In the data rows, 128 means zero.
Here are some points:
tensor([116, 0, 140, 105, 154, 157, 62, 150, 150, 131, 124, 90, 123, 133, 92, 144, 137, 182, 187, 25, 119, 189,
        95, 164])
tensor([119, 255, 136, 203, 69, 18, 255, 59, 112, 139, 196, 254, 129, 85, 120, 160, 142, 0, 0, 255, 240, 0,
        236, 125])
tensor([125, 255, 123, 226, 48, 0, 255, 25, 110, 128, 221, 255, 122, 68, 116, 165, 149, 0, 0, 255, 255, 0,
        255, 130])
tensor([162, 255, 108, 150, 101, 96, 217, 111, 66, 109, 113, 145, 137, 130, 200, 95, 125, 47, 33, 255, 135, 53,
        188, 97])
tensor([140, 117, 122, 137, 121, 124, 118, 117, 141, 138, 126, 138, 114, 101, 117, 117, 124, 143, 104, 120, 139, 99,
        140, 149])
tensor([113, 11, 149, 111, 142, 166, 56, 157, 158, 133, 100, 104, 116, 134, 115, 131, 112, 178, 191, 63, 99, 187,
        97, 143])
tensor([78, 2, 145, 90, 146, 152, 101, 171, 158, 168, 89, 102, 154, 199, 104, 159, 112, 131, 255, 2, 76, 237,
        70, 136])
tensor([117, 191, 146, 111, 134, 137, 177, 151, 103, 170, 72, 109, 161, 189, 189, 133, 104, 70, 185, 149, 66, 189,
        127, 74])
tensor([116, 103, 139, 135, 124, 128, 107, 112, 147, 123, 153, 156, 112, 96, 88, 144, 125, 148, 110, 99, 161, 108,
        130, 156])
tensor([131, 45, 123, 110, 138, 151, 75, 143, 130, 130, 111, 103, 124, 137, 132, 123, 123, 164, 147, 91, 103, 147,
        112, 134])
tensor([112, 0, 129, 90, 165, 160, 75, 159, 138, 115, 95, 91, 122, 161, 106, 137, 113, 154, 203, 48, 102, 200,
        90, 138])
tensor([194, 255, 83, 196, 81, 49, 255, 82, 35, 86, 168, 189, 133, 77, 227, 66, 137, 36, 0, 255, 193, 0,
        253, 67])
tensor([114, 0, 143, 96, 150, 163, 65, 149, 144, 150, 96, 94, 130, 160, 110, 140, 110, 171, 213, 37, 74, 209,
        88, 134])
tensor([118, 118, 144, 141, 141, 131, 157, 129, 118, 132, 136, 137, 136, 132, 115, 139, 125, 121, 139, 95, 145, 150,
        130, 124])
tensor([118, 152, 129, 114, 121, 121, 149, 130, 126, 145, 129, 149, 136, 135, 131, 136, 135, 107, 150, 119, 119, 142,
        127, 122])
tensor([151, 171, 117, 151, 117, 93, 124, 99, 135, 116, 171, 167, 111, 83, 101, 131, 135, 142, 58, 162, 174, 61,
        162, 146])
tensor([126, 95, 139, 104, 135, 166, 117, 149, 113, 139, 95, 98, 148, 155, 145, 131, 111, 139, 168, 123, 92, 184,
        96, 113])
tensor([160, 227, 96, 137, 133, 106, 150, 120, 79, 93, 116, 122, 130, 121, 182, 75, 137, 90, 65, 221, 107, 56,
        166, 98])
tensor([108, 255, 145, 174, 93, 73, 229, 74, 156, 143, 162, 202, 122, 106, 81, 187, 131, 64, 96, 142, 217, 70,
        176, 144])
tensor([125, 38, 125, 88, 160, 174, 89, 170, 109, 135, 74, 79, 148, 160, 169, 114, 120, 140, 205, 97, 60, 209,
        87, 99])
tensor([134, 161, 126, 132, 138, 127, 139, 123, 120, 124, 123, 141, 132, 130, 145, 113, 124, 115, 129, 166, 126, 118,
        134, 113])
tensor([149, 154, 105, 117, 120, 124, 121, 120, 130, 126, 144, 129, 113, 110, 144, 118, 130, 146, 75, 159, 139, 83,
        137, 121])
tensor([131, 140, 114, 118, 128, 134, 147, 120, 118, 134, 131, 136, 135, 148, 142, 114, 133, 121, 136, 143, 120, 147,
        126, 124])
tensor([120, 0, 118, 117, 136, 153, 59, 127, 159, 119, 151, 123, 113, 97, 84, 129, 136, 190, 144, 40, 146, 141,
        107, 169])
tensor([121, 154, 133, 120, 121, 135, 159, 141, 127, 137, 107, 126, 140, 152, 136, 143, 132, 102, 163, 122, 100, 155,
        111, 119])
tensor([128, 161, 118, 136, 118, 121, 145, 118, 129, 126, 159, 151, 125, 112, 125, 120, 135, 119, 101, 142, 164, 104,
        137, 138])
tensor([122, 109, 136, 125, 120, 115, 125, 123, 139, 145, 129, 151, 126, 117, 94, 172, 118, 123, 122, 91, 162, 124,
        135, 146])
tensor([80, 36, 164, 129, 128, 123, 112, 127, 190, 164, 154, 162, 125, 132, 35, 198, 123, 136, 209, 12, 174, 194,
        89, 163])
tensor([125, 0, 133, 90, 168, 198, 16, 153, 162, 120, 109, 66, 132, 141, 107, 116, 132, 212, 225, 7, 66, 223,
        60, 145])
tensor([149, 255, 122, 160, 113, 92, 188, 87, 109, 118, 150, 164, 109, 97, 145, 123, 135, 103, 30, 222, 176, 50,
        180, 118])
tensor([114, 61, 145, 141, 126, 130, 101, 119, 173, 130, 155, 143, 124, 116, 66, 147, 134, 156, 151, 66, 152, 143,
        112, 158])
tensor([113, 37, 135, 91, 145, 162, 99, 163, 130, 149, 71, 86, 151, 178, 142, 120, 113, 132, 234, 56, 49, 212,
        76, 122])
tensor([162, 255, 105, 180, 103, 81, 232, 92, 76, 102, 148, 173, 134, 86, 190, 95, 147, 47, 0, 255, 179, 0,
        201, 101])
tensor([140, 72, 107, 103, 135, 154, 79, 158, 108, 116, 119, 90, 137, 147, 150, 91, 135, 162, 131, 130, 93, 115,
        108, 121])
tensor([171, 255, 86, 193, 95, 63, 185, 59, 125, 97, 216, 190, 95, 40, 113, 105, 158, 112, 0, 246, 231, 0,
        222, 135])
tensor([128, 0, 130, 55, 180, 222, 47, 204, 111, 136, 39, 22, 157, 217, 193, 98, 115, 176, 255, 67, 0, 255,
        48, 93])
tensor([114, 111, 143, 113, 135, 136, 135, 132, 140, 150, 106, 127, 134, 155, 132, 139, 124, 105, 191, 101, 89, 169,
        110, 132])
tensor([158, 41, 110, 110, 150, 159, 55, 131, 128, 101, 130, 104, 120, 115, 122, 116, 131, 186, 142, 108, 106, 138,
        114, 141])
tensor([127, 172, 126, 123, 125, 130, 169, 151, 99, 135, 103, 118, 153, 160, 169, 115, 126, 84, 144, 153, 93, 144,
        119, 102])
tensor([118, 214, 126, 129, 108, 107, 188, 110, 116, 141, 136, 163, 134, 135, 145, 136, 123, 78, 121, 171, 126, 120,
        139, 115])
10 more points follow, each with its number after it:
tensor([113, 128, 141, 112, 137, 143, 154, 169, 108, 155, 68, 106, 166, 181, 171, 119, 121, 92, 201, 117, 81, 195,
        96, 84]) 0
tensor([111, 173, 144, 144, 115, 98, 166, 124, 142, 151, 147, 153, 122, 136, 105, 158, 127, 109, 127, 125, 165, 134,
        126, 125]) 1
tensor([132, 143, 112, 122, 129, 124, 137, 145, 108, 120, 118, 117, 133, 146, 145, 115, 127, 112, 154, 138, 96, 131,
        124, 114]) 2
tensor([155, 222, 113, 139, 124, 101, 159, 107, 101, 128, 137, 148, 134, 99, 139, 110, 127, 113, 72, 176, 136, 74,
        161, 112]) 3
tensor([137, 0, 145, 100, 156, 194, 22, 174, 143, 125, 94, 68, 123, 147, 120, 116, 117, 221, 189, 54, 95, 198,
        66, 146]) 4
tensor([133, 43, 127, 105, 158, 164, 69, 136, 136, 123, 120, 97, 132, 141, 139, 105, 133, 155, 174, 100, 90, 168,
        99, 138]) 5
tensor([115, 129, 135, 119, 133, 130, 148, 119, 141, 133, 134, 118, 143, 145, 115, 140, 134, 122, 165, 115, 122, 158,
        117, 110]) 6
tensor([102, 68, 153, 133, 133, 121, 106, 124, 177, 151, 122, 145, 123, 128, 75, 173, 117, 131, 165, 65, 142, 162,
        124, 159]) 7
tensor([157, 45, 103, 113, 152, 154, 50, 136, 111, 100, 137, 94, 116, 106, 141, 81, 143, 200, 94, 137, 124, 112,
        118, 141]) 8
tensor([114, 126, 142, 155, 110, 99, 135, 88, 172, 127, 176, 164, 110, 92, 62, 161, 130, 148, 85, 97, 195, 97,
        143, 167]) 9
Which two of these numbered points are nearest to each point below, ignoring the direction in which the first points spread most? Their numbers follow each, nearest first.
tensor([123, 0, 139, 102, 174, 189, 16, 158, 155, 125, 98, 71, 114, 148, 103, 122, 126, 222, 202, 42, 90, 214,
        73, 153]) > 4 5
tensor([157, 255, 101, 176, 97, 75, 175, 71, 115, 93, 200, 181, 108, 65, 119, 122, 145, 115, 0, 232, 204, 2,
        188, 144]) > 4 5
tensor([101, 147, 143, 98, 133, 138, 162, 150, 111, 163, 81, 116, 161, 173, 164, 129, 117, 89, 206, 121, 67, 202,
        107, 80]) > 0 2
tensor([90, 203, 148, 159, 96, 68, 183, 89, 171, 150, 175, 201, 127, 101, 50, 179, 141, 88, 121, 93, 185, 98,
        165, 154]) > 7 1
tensor([114, 160, 122, 102, 130, 140, 167, 160, 105, 139, 105, 109, 162, 172, 166, 99, 128, 94, 187, 133, 64, 173,
        100, 101]) > 0 2
tensor([133, 0, 128, 58, 183, 232, 0, 207, 150, 129, 62, 22, 126, 166, 129, 117, 101, 247, 255, 0, 25, 255,
        34, 129]) > 3 4
tensor([141, 204, 132, 127, 126, 134, 165, 138, 100, 134, 103, 129, 143, 154, 177, 98, 122, 87, 146, 192, 100, 133,
        131, 100]) > 0 2
tensor([105, 255, 138, 171, 90, 48, 255, 92, 122, 157, 158, 213, 127, 118, 108, 176, 136, 14, 78, 176, 200, 72,
        184, 125]) > 1 6
tensor([170, 91, 99, 113, 141, 152, 68, 130, 113, 97, 128, 96, 114, 109, 166, 78, 135, 181, 95, 162, 115, 118,
        125, 119]) > 8 4
tensor([131, 216, 106, 136, 119, 113, 186, 129, 95, 124, 113, 124, 155, 154, 172, 115, 131, 88, 127, 173, 103, 116,
        133, 90]) > 0 2
tensor([110, 0, 149, 97, 150, 167, 70, 161, 144, 147, 87, 77, 142, 164, 124, 141, 106, 169, 218, 32, 78, 226,
        76, 124]) > 6 2
tensor([127, 0, 131, 100, 157, 175, 59, 166, 138, 121, 107, 85, 139, 142, 125, 111, 124, 176, 194, 66, 80, 203,
        84, 134]) > 5 4
tensor([154, 255, 113, 154, 109, 89, 189, 95, 105, 121, 149, 153, 125, 108, 148, 117, 143, 95, 45, 210, 168, 55,
        163, 97]) > 3 2
tensor([143, 121, 109, 129, 109, 110, 95, 128, 128, 110, 158, 133, 117, 114, 122, 119, 138, 151, 79, 145, 166, 76,
        142, 153]) > 4 5
Now 10 new points, numbered from 0 again:
tensor([133, 247, 124, 141, 109, 105, 193, 103, 105, 130, 128, 138, 130, 121, 156, 123, 138, 87, 85, 183, 134, 103,
        159, 97]) 0
tensor([166, 255, 105, 154, 118, 90, 205, 104, 78, 110, 136, 147, 144, 102, 186, 101, 139, 73, 23, 252, 164, 36,
        187, 102]) 1
tensor([105, 74, 146, 102, 130, 142, 137, 163, 144, 154, 95, 104, 150, 181, 135, 152, 116, 110, 220, 62, 79, 203,
        96, 123]) 2
tensor([153, 246, 116, 189, 102, 64, 163, 90, 118, 97, 187, 177, 93, 60, 102, 127, 146, 119, 0, 214, 221, 0,
        196, 137]) 3
tensor([151, 183, 102, 135, 129, 124, 148, 114, 99, 92, 141, 124, 135, 116, 159, 91, 131, 117, 102, 183, 121, 92,
        135, 115]) 4
tensor([135, 175, 120, 117, 127, 125, 148, 138, 97, 124, 97, 127, 135, 138, 172, 102, 130, 88, 144, 158, 86, 123,
        132, 103]) 5
tensor([131, 36, 134, 153, 124, 117, 73, 99, 166, 111, 174, 147, 89, 70, 44, 151, 150, 200, 84, 81, 200, 90,
        129, 190]) 6
tensor([124, 255, 137, 164, 95, 83, 220, 103, 116, 131, 134, 187, 119, 107, 148, 137, 129, 53, 65, 208, 161, 70,
        179, 102]) 7
tensor([131, 97, 133, 126, 139, 127, 107, 116, 142, 124, 134, 121, 115, 129, 120, 121, 131, 147, 127, 118, 122, 130,
        130, 142]) 8
tensor([81, 44, 166, 140, 123, 131, 123, 129, 176, 160, 111, 140, 122, 145, 58, 183, 112, 130, 209, 23, 133, 203,
        100, 149]) 9
The same question for these:
tensor([77, 174, 160, 159, 114, 80, 175, 94, 167, 163, 149, 186, 111, 122, 59, 179, 118, 76, 139, 81, 169, 128,
        155, 144]) > 9 2
tensor([82, 169, 149, 131, 118, 111, 182, 135, 137, 165, 129, 162, 130, 170, 100, 164, 116, 62, 182, 91, 130, 166,
        125, 121]) > 2 7
tensor([120, 201, 152, 155, 124, 106, 173, 115, 127, 130, 127, 160, 124, 116, 116, 145, 123, 86, 115, 141, 154, 106,
        160, 122]) > 7 2
tensor([140, 255, 110, 140, 102, 90, 214, 102, 92, 137, 139, 160, 145, 136, 158, 118, 138, 59, 88, 201, 144, 58,
        171, 102]) > 0 5
tensor([150, 0, 132, 75, 172, 217, 3, 204, 118, 114, 37, 17, 139, 171, 183, 83, 106, 225, 226, 74, 4, 242,
        61, 104]) > 1 4
tensor([123, 147, 116, 99, 144, 155, 132, 157, 97, 129, 95, 89, 155, 175, 188, 84, 125, 111, 170, 145, 51, 157,
        105, 88]) > 5 1
tensor([100, 255, 140, 183, 83, 37, 249, 66, 144, 147, 200, 225, 120, 96, 84, 173, 142, 32, 57, 187, 239, 46,
        183, 138]) > 9 2
tensor([151, 248, 123, 121, 116, 127, 181, 125, 87, 105, 110, 118, 150, 141, 202, 88, 137, 84, 93, 219, 95, 97,
        150, 92]) > 5 1
tensor([107, 0, 157, 135, 161, 144, 1, 126, 210, 125, 145, 119, 81, 96, 0, 178, 118, 248, 169, 0, 178, 174,
        95, 206]) > 6 3
tensor([120, 249, 133, 136, 102, 100, 205, 108, 114, 135, 136, 168, 121, 133, 132, 144, 118, 62, 95, 185, 146, 112,
        168, 127]) > 7 2
tensor([79, 119, 159, 147, 112, 101, 147, 119, 167, 160, 143, 173, 124, 118, 68, 188, 124, 101, 173, 73, 172, 157,
        123, 151]) > 9 2
tensor([124, 255, 133, 149, 95, 87, 204, 106, 121, 138, 144, 169, 130, 121, 126, 149, 130, 65, 91, 180, 164, 83,
        158, 122]) > 7 2
tensor([134, 10, 115, 123, 138, 128, 30, 113, 170, 87, 165, 137, 75, 86, 62, 127, 134, 216, 101, 64, 145, 101,
        136, 191]) > 6 3
tensor([119, 51, 123, 105, 127, 143, 96, 135, 139, 140, 141, 116, 114, 127, 107, 142, 135, 148, 168, 74, 123, 152,
        104, 150]) > 8 3
